One vector is turned by the same rotation once a tick. Each row is the vector after some number of ticks, and that number follows the row.
The counts run from 0 to 749.
[146  92  85  70  89 121 134 125 144 121 130 134 148 114 119  62 142 114
 107 172 132 114 107 115 154 144  93 151 185 111 140 107  90 149 155  98
 104 135 111]
592
[107 147 138 112 119 105 165  90 162 133 116 105 137 170 153  66 148 133
 117 141 127 118 114  63 148 110  98 148 158 120 109  77 105 131 154 124
 134 104 155]
106
[117 108 136  63 107 109 118  87 153 111 170 105 131 140 128 130 175 151
 118 148 134 109  83  67 155 156 142 142 134 106 143  92 132 111  86 140
 125 116 148]
274
[116 106 171  94 137 102 141 102 157 150 116  80 130 155 124  89 141 122
 123 122 120 124  95  73 122 104 148 110  91 134 134  92 119 122 109 131
 110  58 110]
90
[112 149 110 114  99 119 127 147 168 125 138  99 147 147 110  74 155 137
  82 157 135 133 140  81 110  99 129 164 157 162 153  89 108 142  81 112
 140 123 155]
527
[109 113 149  86  76 140  98 101 153  88 154  98 144 124 120  73 118 156
  51 164 141 123 105 107 138 118 141 158 136 117 113 100 105 114 104 123
 118 140 134]
181
[110 140  74  74  98  81  99 161 143 145 114 108 155  91  88 109 119 130
 107 130 138 130 108  91  98 125 120 120  95 156 143 143 118 141  79 106
 125 130 139]
242
[121 120 103  70  65 123 115 139 137 146 105 101 141 120 122  78 118 137
 118 141 135 110  97 146 146 127 155 154 148 163 158 141 121 175 104 143
  81 126  82]
158
[122 100  95  98 122 116 117  98 125 130 153 120 153 106 127  66 153 122
  55 176 125 113 143  98 145 126 106 156 164 126 133  75 113 103 116 109
 114 123 128]
613
[ 93 100 126  86 110  98 118 119 128 155 164  95 117 111 104 120 123 126
 110 123 114 115  91  62 141 127 157 111 138 145 166 123 112 114  74  93
 124  97  95]
701
[ 88 101 108  94  97 119 122 129 148 116 125 111 152  82 110  70 113 151
  70 153 146 133 153 107 104 108 152 139 105 139 135 100 107 121  82 122
 113  98 149]
627
[ 65 137 146 104  92 107 160 113 158 134 111 109 126 149 160  56 110 160
 126 121 136 111 108  78 121  80 141 147 120 120 124  89  93 156 130 138
 114 102 135]
99
[165 124  92  55 101  91 129 122 167 159  94 110 131 112 104 130 150  98
 154 135 120 122  67  76 155 131  94 120 132 130 137 142 126 133 129 100
 132 104 124]
676
[115 136 109 102  82 133 124 109 159  98 117 104 156 125 113  92 153 142
  58 174 149 157 124  88 122 116 102 155 121 113  96 102  96 120 113 127
 134 121 183]
1
[150  96 108  60  88 108 117 148 136 133 104 119 137 113 112  60 106  97
 118 149 132 122  87 123 134 111 104 123 139 123 137 133  95 153 156  92
  96 127  77]
590
[118 127  80 103 117 101 109  94 140 149 125  85 148  91 115 101 182 137
  65 156 123 128 134  81 139 147 101 143 135 146 124 101 130  96  87 136
 139 102 152]
434
[163 129 100  78 107 132 116 118 165 145  78 111 159 113 129  77 137 118
  85 174 143 130 125 111 115  77 122 165  94 151 121  90 120 121 116 143
  98 109 144]
630
[137 123 135  86 120 123 147  93 121 179 140  92 121 176 141  94 152 107
 103 147 112 111 104  78 157  92 137 158 135 159 141  77 127 111 103 139
  98 107  94]
717
[112 150 139 102  84 109 123 147 164 152  76  69 137 157 114  74 136 146
 122 136 145 145 108 124 105 105 144 143 103 166 144 131 110 173  98 156
 113  87 111]
543
[118 135  64  99 108  98 122 120 137 144 117 119 150  96 115  98 166 126
  84 158 131 129 127  70 138 139  69 152 151 124 119 109 107 120 120 103
 148 133 163]
227
[ 92 153 122  84 113 100 165 120 132 129  92  75 151 167 126  58 127 115
 123 138 128 135 105 115 130 117 116 136 119 150  95 117 121 179 134 142
  93 100 127]
551
[148  87 107  75 103 114 106 144 150 145 118 119 159  82  98  56 112  99
  86 158 136 131 119 122 110  94 133 133 112 146 154 117 103 121 117 100
  99 113  93]
609
[117 158 132 112 125 104 142 122 130 175 117  79 143 173 127  54 131 114
  91 134 117 127 115  86 119  72 117 145 122 180 120  89 116 131 113 123
 113 116 109]
530
[109 135  93  88  85 104 131  80 159 135  96 105 126 106 139 129 175 160
 123 146 141 112 101  77 167 166  95 142 148 104 118 109 121 127 130 143
 141 101 172]
659
[165 123 136  81 118 127 129 107 143 168 142  89 135 171 120 102 165  97
 103 156 122 115  97  76 150  85 133 153 124 156 142  83 126 103  91 123
 114 110 109]
716
[137 139 143  79  65 101 103 142 174 130  73  83 132 153 105  90 134 151
 131 139 150 136  76 132 129 138 117 137 117 128 134 151 110 184 126 144
 127 105 112]
563
[121 130  95 103 130  78 109 111 127 175 110  92 144 101 101 101 144 114
  75 134 119 135 102  70 136 137  66 119 108 140 110 118 118  95 120  96
 148 120 131]
229
[ 84 108 102  55  98 127 146 113 116 104 141  95 153 125 123  62 116 101
  91 152 122 117 113 132 154 133 144 136 156 152 111 119 126 159 116 122
  71 116 109]
166
[109 105 170 102 146  99 132  93 155 130 145  76 136 151 120  82 141 124
 106 123 126 126 103  64 127 117 150 115  98 129 118  85 129 105  99 117
 126  70 128]
89
[128 111 108  49 125  85 121 154 140 145 143 112 153 115 106  93 118  99
 125 148 120 110  97  77 113  96 138 112  94 154 149 109 131 128  82  98
  90 129 109]
63
[154 128  96 110  88 116  92 142 161 175  77 116 145  85 110  93 130 141
  84 162 146 128 121 113 109  96 108 154  99 149 163 114  97 118 106 129
 130 113 117]
423
[ 77 133  81  62 109  85 149 113 143 116 126 113 141 102 118 107 111 113
 135 120 118 113  98  55 148 146  98 108 143 124 102 132 113 141 124  86
 128 121 157]
673
[ 76 138  89  82 112  91 152 121 114 136 136  90 142 131 125  62 112 108
 102 122 115 113 110 117 157 142 107 136 190 160 117 121 122 162 129 102
 102 130 105]
146
[ 95 150 141  90 100  79  98 104 160 154  86  80 116 109 117 130 122 163
 107 104 136 123  67  70 144 141 109 126  99 115 114 133 121 107 112 127
 146 104 130]
662
[132 138 133  95 109 107 116 103 143 131 106  87 144 141 108  89 142 125
  64 154 136 145 100  81 118 107  88 137  80 124  80 109 114 102 128 120
 134 112 137]
3
[143 128 136  81  90 102  92 131 167 135 100  56 140 141  91  97 159 137
 117 139 131 138  89 139 132 162 138 131 131 162 146 142 139 160  91 143
 111  94 101]
356
[100 175 147 108 109  92 100 126 159 111 123  64 150 167 102  75 135 143
  72 135 136 138 108 101 113 127 113 147 125 156  98 107 122 136 102 123
 136 133 145]
548
